Each run below is a few steps of one of 6 hidden systems, one row a step.
K_577, trace 1, 11 rows:
[[ 35 -17  10  30  12  74  17  -4 -13 -36  43 -22 -12   4 -28  29 -24 -33
  -15  25]
 [ 31  23  36  12 -35  15  32   9  13  45 -18  16  -8  14  12 -28  70 -13
    2   9]
 [-23 -42 -76 -25   4 -24  22 -23 -34   1 -15   4   4  -2  19  10  35  19
   10  -5]
 [ 23   3  -1  16  18  -1   6  19 -13 -49  10  34  30  46 -18   1 -41  32
  -19  27]
 [ 31  19  33  14 -33 -37 -39  18  14   4 -45 -23 -34 -10  10 -19   4   8
    7   6]
 [-28 -16 -49  28  15   4  -1  -7   7  37  20 -18 -13 -21 -21   6 -13  19
   28 -35]
 [-25   5  22   1  13   2  13   5   9  21  19  41  47   8   3  -8 -28  -2
  -29  10]
 [ -1  16  26 -40 -30 -26  -7   3 -13 -17 -13 -27 -16 -27  31  24 -13 -28
    1  13]
 [  9  24 -22   1  12  26  -2   4  16 -13  34  -9   0   1 -31  20  10  -2
   34 -31]
 [  8 -12  26 -15  25  23 -17 -17  17  25 -19  22  24   5  -3 -22  28   7
  -23  -1]
 [-25 -14   6 -11  -1   8  17 -16 -38 -17 -25 -25 -38  -3  24   0 -12 -12
   -6  16]]
K_228, trace 2 (11 x 20):
[[-28  12  37 -10   2  11   8   5 -28 -24 -21  23 -11 -19   6  -7 -26  20
   22 -18]
 [ 19   7  16  15  -6 -17  -5   7  29 -51 -13  -9   2  -6 -17  -9 -13 -12
    0  16]
 [ 27 -14 -21   4  -7 -18 -20  -1  25  38   4 -24  -2   7   9   5   1 -12
   -9  10]
 [-36   8 -18 -18   7   9   6   4  -8  33  24   4   7   2  13  21  -5   7
   15 -21]
 [-16  12  25 -19   4   7  11   1  -4 -32  -2  32  23 -13  -5  -5  13  -1
   -4  -7]
 [ 36  -5  17  -9  -8   3 -19  -7  10 -23 -29 -22 -13 -13  -2   4  15  -2
  -13  17]
 [  4  13 -25  17   2   3   1   3  14  20   9 -33 -19  19 -12   5   9  12
    8  -1]
 [-25  -5 -18  11  10   8  14 -10  -6  17  21  32  19   4  -6 -18   6  -3
    0 -21]
 [ -2 -15  31  -9  -8  11   4  -3 -30 -15 -14  15   7 -25  13   8  -9  -4
  -12  11]
 [ 13  23  13   0 -19 -14   9  11   4 -19 -15 -24 -22   9   4   7   3   4
   11  20]
 [  5  -3 -41   4   6 -18  -4  -3  21   0   3   6   5  17  -9 -14  10   2
   15 -11]]
K_844, trace 3 (11 x 20):
[[  5  89  -1   1  -9 -14 -11  21 -62  -1  21 -11 -27  52 -16  40  26  53
    1  -8]
 [-17 -10 -16  -3  25   8  -6  13  37 -16 -26  36  15 -31 -28 -25   5  61
   81 -65]
 [ 30 -71  24   3   9 -24 -37 -20  24 -12 -60  -3   8 -13  17 -38 -36 -18
  -42  40]
 [-16  40 -16  17 -17 -26  -1   1  -8  -8  52 -42 -32  44   2   8 -27 -65
  -23  23]
 [-21  19 -27   7 -18  30  23  34  13  64  49  15  26 -31  -4  32  32  14
   39 -41]
 [ 24 -23  34 -37  14  -5   5 -43 -40  -1 -39  39  34 -40  -1  10   6  41
  -28   4]
 [-13  31  35 -34  17   4  -7  -3   2 -82 -22 -32 -36  36   6 -12 -19 -31
   -1  23]
 [ -6  -4 -35  49 -10  25 -38  52  36  16  13 -19 -15   7  -6 -13  49 -12
   19 -21]
 [ 42 -41 -21  31  -3 -18  16 -47 -36  42   9  31  17 -28 -21  -6 -16  18
  -10 -10]
 [-33  34  44 -37   6   0  64 -21  14 -21  -9 -15  -7   7  15   9 -52  -6
    0  40]
 [-50  18 -22  -8  -8   2 -23  59  25  -9   0  -3  24  16  25   7  74  -2
  -11   1]]
K_577, trace 4:
[[ -3  11  14  25  -8  12 -25  -1   6 -10  -2 -53 -30 -32 -19  16  28 -21
  -27   7]
 [ 17 -14  -4  17   0  30  43 -28   2  35  25  23   7 -13 -22 -14  13 -11
   15 -18]
 [-19 -16  -3 -35  -4   1  27  14  -2   4 -14  22  21  20  46  -6  14  -3
   -5  25]
 [ 12  23 -23 -10  -6 -32  -8  -8 -22 -37   2 -22  -7  16  -5  23   7   1
  -10  14]
 [ 40   7   9  22   3  12 -24   4   0  -7  -5  21   2  -1 -30 -12   1  26
   21 -24]
 [-23 -20   6   7  11   6   0   0  21  28 -34 -15  -6 -11  10 -19   0  27
   -2   6]
 [-32   4 -18  16  -1 -17  20 -15 -13  -4  22  -4  -7   9  -3  -6 -20 -24
  -17   6]
 [ 22   8   9  -2 -24  -6 -12  26  -7  -2  23  28  24 -18   4  15  -1 -14
    4  -8]
 [ 12   6   3 -32   1   1   5  -2  22  10 -16 -26   3 -17   6  25   5  25
   18   8]
 [-17  12  -8 -10  25   6   5 -21   2  -8   1  -1 -12  34  -9 -21  -2  -5
    7 -12]
 [-11  -7  12  10  -1   7 -32  13 -19 -13   5  14   9  -9   1  -5  16 -13
  -27  -6]]
K_452, trace 5:
[[ 14  16   5 -22  -6 -51 -42  24   5 -28   4  48  42  12   4 -16 -18  -8
    0 -12]
 [ 14 -43 -30  -1  -4  21 -36   3   2  52  -3 -18 -11 -30  19   2   7 -13
   21 -28]
 [ -7  17  27  13  12   8  14  -1 -11   3  17 -22   4 -18 -15  43 -53  33
  -18  22]
 [-28  29  32 -46  -8 -17 -20   9   5 -15 -12  20  19 -19  14  -4  31 -18
   -3 -17]
 [-15 -47 -33   1  11  36   3  -3  13   3  -7 -29  -3 -12  10   7  29 -15
   -9   9]
 [ 25  27  40  11  16  23  12 -10  13 -19  10  -6   2  20 -30   1 -22  11
  -14  24]
 [-24  31   2 -11  -7 -16   1   2   3   8 -16   4 -21  10  -1 -28  41   2
   24 -31]
 [-26 -36 -41  24   4  10  27  -4 -23  -6  10   7   7   5   3  -4   2  -5
  -17  14]
 [ 54   9  37   1 -14  -5   2  -2  -4 -20  -2  18   1   8  -6  -5 -24 -15
   -2  16]
 [ -4  21 -24 -10 -16 -28  -9  11  10  13  -9 -19 -18  -4   7   4  19  17
   37 -24]
 [-23 -21 -34   9  17   4  10  -1 -19  11  28  20  36   5  -3  15 -16  14
  -21   1]]
K_844, trace 6:
[[-54  21   0  10 -28   6  30  36 -42  -8  -7 -10 -51  -3  27  -3  -5   5
   49 -21]
 [  8 -32 -38  20  10  -4   0  22  22 -21  -5  -3  44 -39 -20  33   2  55
   -3  10]
 [ 49   6  10 -25  -1 -41   9 -38  20 -16 -13  20  14  30  -9 -30   2 -25
  -11  17]
 [-38   6  -7 -18   4  20  -6  10  -1  37  -7 -37 -41  33  39  -8  -4  -8
   17  -7]
 [ -8   1  -7  41   0   4 -24  39 -18  12  22  26  30 -14 -13  24 -17  43
  -14 -13]
 [ 22  11  16 -25 -15 -43  14 -28   5 -34 -13  21  14 -41 -16  -4 -12 -14
   11  -5]
 [-22  -7   0 -30  20  25 -13  -9  38   4 -11 -43 -12  13  16   5  14 -28
  -15  15]
 [  8   9  -1  29   1  22 -24  23 -31  19  25  26   7  27  -6  -3  18  -4
  -23  -9]
 [ 10   3  12   0 -18  -9  29 -15 -30  -8 -11  10 -18 -38  -9   4 -21  17
   33 -18]
 [-22  -6   3  -7  19   9  14  -7  42 -23 -15 -25   9  -6  -8   6   2  10
  -13  26]
 [  7  -2 -15   5  -9  -8 -14  14  -4  -4   8  24  12  35   9 -21  38 -31
  -20   1]]
K_716, trace 7 (11 x 20):
[[-15  22  -2 -17 -11 -29  13 -41  28  17  12 -23  34 -25 -13  13  97 -43
  -74  33]
 [ 33 -63   2 -17  23  63 -11 -23  -7 -25   0   3 -28  35  20 -31 -38 -73
    5   0]
 [  2  23  35  43 -31  20  18  35 -37  -5 -41 -30 -56 -12  -3  10  15  63
   21  11]
 [ -1  13 -37 -11 -19 -76  35 -54 -21   7  10  22  21  -1 -14 -13  45 -26
  -26  -2]
 [  6 -48  10 -12  19  26  24   5  39 -12 -19  31   9   8  20 -42 -54  -9
   42   0]
 [  5  34  24   8 -20 -28 -21  37   1  24 -23 -45 -21   8  19  31 -13  50
  -10  28]
 [  8   8 -56 -12   0 -43 -24 -17 -30  -3  38  38  25  14 -20   2  12  -9
    1 -36]
 [-22 -19  25  -5  27  49  15   6  38  -1  -6  29  28 -28 -10  -8 -16  25
   23 -20]
 [-14  37  25  -9  -5 -16 -22   9  12   6   2 -55 -11   2   7  33  -2 -16
  -42  31]
 [ 17 -14 -40   8  -7   8 -31  12 -36 -24  26  24  -3  16  -4  -6  18 -34
    9 -32]
 [ -3 -17  24   6   6  45  33 -11  -2  18 -14  14  14 -43 -10  11  18  36
    4  -2]]
K_452, trace 8, 11 rows:
[[ -9  14  42 -18  -4  -5  40 -15 -28 -13  20  51  33  24  13 -10 -17 -31
  -45  30]
 [ 40 -11   7 -24 -27   0 -14  11  -7 -19 -52 -20 -41   4  32 -14  46 -15
   30   5]
 [ -8   9 -58  36  16   3  14  16  15 -27  33 -19  10  12 -40  27 -13  34
   19  -4]
 [ 15   4  20 -12  14 -13   2 -32   2  35  11  58  40   4 -16 -30  -8  -1
  -14 -16]
 [-12 -24   7  -5 -14 -10 -11   0 -18  18 -51 -33 -50  -8  39 -17 -13   3
    7   8]
 [-19  22  -8  23 -10   3  -8  49 -10 -43  37   1  15  -3 -11  35 -18  -1
   -5   4]
 [ 32  -3   3 -27  -2   1  -6 -28  10  23  17  25  34 -31 -16   2  37 -28
   -5 -21]
 [ -4 -14  -1 -24  13   5  21 -22  15  16 -36 -44 -25  11  20   5 -21  24
   10  24]
 [-28  32  12  10  10   7 -24  45  -9 -33   6  23  15  28  -1   0   4  23
   -6  -5]
 [  5 -26  -5  12  -2  18 -14 -24  -5   6   4  15   2 -35 -16 -22  39 -33
   -5 -30]
 [  9   1  13   6  -2  -4  45 -20  16   4  -7 -31 -20   0  -2   3 -40  -2
    5  33]]
K_450, trace 9 (11 x 20):
[[-10  -9  12   0 -43 -15  18  57  31  30  13  -6  18   0  65  14 -47 -39
   -6  51]
 [ 16  29 -46  -5 -38 -56 -38  31  -1   3   4 -47  -7 -36   1  56  18  25
   22 -15]
 [ 48 -11 -26 -42  24  10  -6 -20   0 -19  22  49  50 -15 -28  18  -2  29
   37 -41]
 [-17   2  67 -49  33  45  -5   1  20  13 -36   3  13  11  30   0 -22  32
   -9  16]
 [-51  29   5  18  26   2 -60   7   4 -12   7 -47 -37  18 -17  -6  -6 -19
  -24 -18]
 [ -1 -24 -18  34  -9  31  -2  -3   2 -12  35  26  16 -40 -27 -14  41 -52
   -6 -25]
 [-20   0  22 -24 -14   9  75 -25 -19  19 -12  -5   6 -33  15  23  20  11
  -14  29]
 [ -9  31 -30 -13   8 -20  18   0  -9 -25  -7 -27 -30  69   7  -2   6  10
   10  17]
 [ 50 -40 -13  25  -5  -3 -38  10  -7 -16 -26  32   2  16  -7 -41  25  -2
    2 -13]
 [ 17  -7  51  16  -9  -2  23 -27 -18  28 -13   4   1 -45  -6   8 -53  22
  -14  16]
 [-25  53  -9   0  -2 -15  24  18  37  18  38 -20  -8  34  -3   5 -22 -10
   21   6]]
K_450, trace 10:
[[-14  11  -4 -27 -32 -15  17   8   4  32  19  -5  10  -2  36  10  20 -45
   -5  10]
 [-10  -7 -41 -10 -11 -10  -5  22 -36 -12  -8  -6  -6  -9  15  31  17  29
   21 -11]
 [ 38   2   9  -7  15   6  -2 -10   6 -45 -12  17  19   4 -28   7   2  32
    0   8]
 [  8   1  37 -13  19   8  -7 -21  25  10 -28  -6 -16   6   1 -24 -18  -6
    5  -1]
 [-27  -6 -14  25  12  11 -20   3  -6  33  20 -12  -8  11  -1  -6 -12 -11
  -16  -7]
 [-11  15   3  16 -24  -6   5  15 -12  -6  24  21  22 -22  -6  15  25 -14
  -13   0]
 [-13   3  -7 -25  -9  -8  36  -8   2 -23 -15  -6  -1 -24   7   9   6   8
   25   1]
 [ 16 -11 -22 -18  17   6  -6  -9  10  -7 -10 -17   0  29   3   3  -2  10
    0  16]
 [ 26   2  22   3  -1   9 -32  -1 -16  10  -6  13  -5  11   0 -11   8   1
   -9  -8]
 [-22   7  13  24   2   3  13   3  -7   4   5  12  -3 -17 -10  -8 -22  14
    8 -11]
 [-20   2 -11   7   0 -11  15   5  27  -6  13  -5  15   0  -2   4   1 -13
   -9  14]]
K_716, trace 11, 11 rows:
[[-45   1  27 -15   3  10  -5   1 -24  25 -19 -21 -21  -3  33  12  -2   2
  -27  16]
 [ 12   6 -11  12 -13 -19  -2   2 -32 -49  20  11   4   1 -12  12 -15 -17
  -11   7]
 [ 22  -3   5   3 -15  10  13   8  31   7  -8  10   9 -31  -9  -6  27   4
   34 -15]
 [-11 -12 -10 -19  14   1   6 -23  10  30  -8 -27  -2  16  16  10   7   6
  -21  23]
 [  7  12  13   7   6   4  -6   4 -27 -28   0  18 -11  32  -4 -15 -22  -2
    0  -2]
 [-11   7   8  -1 -17 -18  -4   8  -4  -5 -18   6  -2 -44  -2  -1  16  14
   16 -21]
 [ -1 -18 -24   1   7 -11  10 -17  23   8  12 -11  19  -8  -1   9  -6 -11
  -17  17]
 [ 19   7  15   1   2  25  -2  16   3   5   9   2  -7  30   7  -3 -14  -3
   11   1]
 [-18  11   0 -15  -6  -8  -7   3 -26  -2 -12  -3  -6 -12   6  14  19  20
    4 -11]
 [  0 -12 -11   0  13 -10   4 -21   7 -22   6  11  23 -10 -21  -4   0  -6
  -16   3]
 [ 12   5  24   3  -4  15  -4  10  27  11  -3 -13 -15  -3   1  -8  -7 -11
   11   1]]
K_228, trace 12, 11 rows:
[[-63  -4 -26  37 -13 -50  10  26   5 -17 -16  -4  15 -49  -7   8  -4  45
    0  -1]
 [ 33   8   6 -31   3 -25   1 -45 -17 -17  26   6  10  30  -1   5 -31 -51
  -33  20]
 [ 16 -12  10 -21 -14  32  -9  51  26  35 -22  -4  -6   7  46  -1   6  15
   46  -6]
 [-42  28 -26  10  14 -46 -17  -7  -6 -22   7  -5  18 -31 -39  17   4  39
   -7 -23]
 [ 36  -8  33 -21  14  35  -3 -33  13  -5  15  16  10  21 -11 -20 -11 -47
  -19   8]
 [-19 -13   4  15 -16  20  -8  38  15  29 -25 -29 -15 -24  25   8  27  20
    7   9]
 [-24  29 -33   6   1 -33  14 -25 -22 -23  28  -6   5   0 -32  16  11  -5
  -14 -10]
 [ 43 -32  12 -20   3  36  18  -9   2   6  -1  33  16  19  13 -18   2 -18
    9   6]
 [-20  -2   7  14  -6  -6 -11  21 -16  10 -33 -22 -16 -20  10  14  -1  50
   -4   7]
 [ -4  34  -7  10   0 -20  10 -16  -7 -27  27  -1 -10  24 -27 -10  -9 -25
    2  -8]
 [ 23 -43  -5  -1  -2  18   2  13  24  15  -3  27  24  -8  15 -19   0 -14
   13   1]]

Which system made each of these runs?
trace 13 (2 x 20):
[[ -7  49 -17   7   4 -26  30  22  51  41  10 -33  -4  40  -3  18 -29  55
   25  15]
 [-29  22 -12 -20  11 -55 -54 -19 -12  16   7  31  11   3  -7 -26  -3  -8
   -6 -52]]

K_577
trace 14, 2 rows:
[[-24 -13 -17  33  11  29 -43  14   7  -5   7 -44  -4 -32 -16  23  31   4
  -24  -4]
 [ -4  23  34  -8  19  27  28 -35  16  -9  34   8  17 -11 -33   4 -20 -33
  -15   3]]

K_452
trace 15:
[[-15  16  -6 -26 -10 -26 -30  37  25   0   5  -3  17   0  24  17  -5  -7
    9  -1]
 [ 25   4  -7 -15   0 -15 -54  -4  -2  25   8   1  16 -16  -7  16  10   0
  -10 -24]]

K_844
trace 16 (2 x 20):
[[ 19  26  60 -68 -50  13  26  -1 -73  -4  -1  10 -13 -50  51  50 -10 -21
   23  -6]
 [ -2 -10 -38 -39  -6 -16  15  25  37 -59 -35 -32  29 -48   6  52  50  45
   23  20]]

K_452
trace 17, 2 rows:
[[ 16   7 -10 -23 -17  14 -18  16 -44  19  37  36  25  31  27  19  36 -34
  -27  -4]
 [  6 -19  20 -41  19  48  17 -22 -16 -41 -17  10   8 -38  -8  24  -8  20
   21 -12]]

K_716
trace 18, 2 rows:
[[-31 -21   4 -15  34  33  -8  -1  26 -21 -11   7  -5 -11  -4 -21 -31   0
   38 -29]
 [ 14 -23  22  33 -20  -4 -30  20   6   3 -14  -4   4 -16  11  -7   3 -26
  -38  29]]

K_844
trace 19:
[[  1  34  19  27 -28  37   0  31  -5  50  38   8  13 -12  -6  28  56   0
  -14  -6]
 [-16 -12  -4 -60  12  30  31 -42 -30 -11  18   0  11  -5  23  24  12 -42
  -15   4]]

K_716
trace 20, 2 rows:
[[-12 -15  16   2  10   0 -54  29  23  68 -16  -8  30   4  26   5  14  26
  -47  18]
 [-41  55  11 -26  -8  -7 -19 -15 -35  -1  24 -30 -35 -24  -9  26  21 -29
    3 -40]]

K_228
trace 21, 2 rows:
[[-32  26  17   9   6   4 -38  -3  15  31   3 -15  -9  -5  -7 -13  54 -28
  -30 -16]
 [-27 -45 -15   9   5  29  -1 -13 -42 -11  18   5  -7 -17  14   6 -20 -39
  -21  -2]]

K_716
trace 22 (2 x 20):
[[ 24 -14   5  22  11  14  -5 -17 -51 -32  -9  16  -4  20 -20  -7   2  18
  -27  14]
 [ 30   5  26  36 -20  12   1  11 -19  14 -15  -7 -44  10   0 -19 -20   9
   22   0]]

K_228
trace 23 (2 x 20):
[[-20  35  16 -36  20  15  -7  24 -47  44  19  61  48  23  16  25   1  63
   -3 -23]
 [ -5  35  78 -22   8   5 -21 -27  -8 -57 -49  10 -23 -40 -26 -26  11   6
   18 -35]]

K_228
trace 24, 2 rows:
[[ 15  27   3   0 -39  -7 -15  13 -53  21  35   1 -15  34  35  12  23 -55
  -31  12]
 [ -7   3 -13  32 -29  -4  28  34 -31 -22 -18  25 -17 -30  -6  -1  17  45
   55 -29]]

K_450
trace 25, 2 rows:
[[ 16  -6   6  48 -22  -4 -29  40 -32 -44  28   8  11 -21 -12  22 -24 -16
  -26  12]
 [ 28  24  20  -6 -27  -4  41  -8  49   1  -5 -19  -2 -51 -23   7  15   0
   43  -4]]

K_450
trace 26:
[[ 28  40   4 -29   1 -31 -27 -12 -12   3  -6 -42  -8   0  -7  47  -9  39
  -11  10]
 [ -5  24  -1  -6  28  27   4  -6  43  10  11   6  -6  43 -18 -31  17  -2
   37 -29]]

K_228
trace 27:
[[ 12 -22 -25   8  -1  23 -52  26 -20   0  13  -5 -18  -4  10  13 -21  -9
   29 -36]
 [ -3  31  21  24  -7  -4  33   8  12  21  29  20  29 -26 -26  18 -23  27
    3  -2]]

K_228
trace 28:
[[  7  -6  -8  -1  -1 -16 -42 -10 -35   7  -1  26  -5  -6  -1 -21  11 -12
    1 -41]
 [  1 -29  -6  11 -12   8  27   0  -7  13   3 -10  -8 -38   8  13 -46   2
   23   4]]

K_452
trace 29, 2 rows:
[[ 26  28  24 -49  19   9  13  -4  61 -39 -19  13  41  40 -11  -4  51  10
  -12  30]
 [ 20 -26 -24   3  27  12 -79 -10   1  22 -36 -36 -20   6  -9  -7  55  22
  -20 -21]]

K_228
trace 30:
[[ -8  30 -26 -14   6  16  41 -22  27 -60  -8 -49 -47 -25 -39  11  43   9
   73 -33]
 [  9 -67 -15  34  40  56   5  -3  51  25 -24  17  32  28 -13 -41  38  30
  -24  19]]

K_844
trace 31:
[[ -7 -18  -3  15 -23 -19  10  14  33   1 -28   1   3 -33   8 -27  18  -8
   17  -2]
 [ 10 -27 -33  -8  10 -15   1 -32 -16   7  11 -12   8  13   5  15  -8 -10
  -36  24]]

K_844
trace 32, 2 rows:
[[ 10 -45  20 -25  25  23 -25 -26 -25 -41 -10  35   9  -3   4 -22 -43 -32
  -12  -7]
 [ 10  27  30  42 -21   4   0  24  16  -6 -15 -46 -39 -41 -27  18 -15  32
   26   2]]

K_716
trace 33:
[[ 19   8  55  -5 -22  32  18  20  -5 -42  17  -3  27 -16   8  44   0 -33
  -48  53]
 [ -5  41  -3 -18 -17 -11  13 -13  23   1 -30 -59 -65  -8  -5  -7  36   1
   53 -23]]

K_450
trace 34 (2 x 20):
[[  41  -22  -20   -2  -15    0  -89   83    6  -14    6   44   19   27
    36  -13  -19  -22   30  -31]
 [   9   -9   44   14   -4    7  -33    5    3   10  -16  -10   22 -103
   -25   45  -25   59   -3  -15]]

K_450
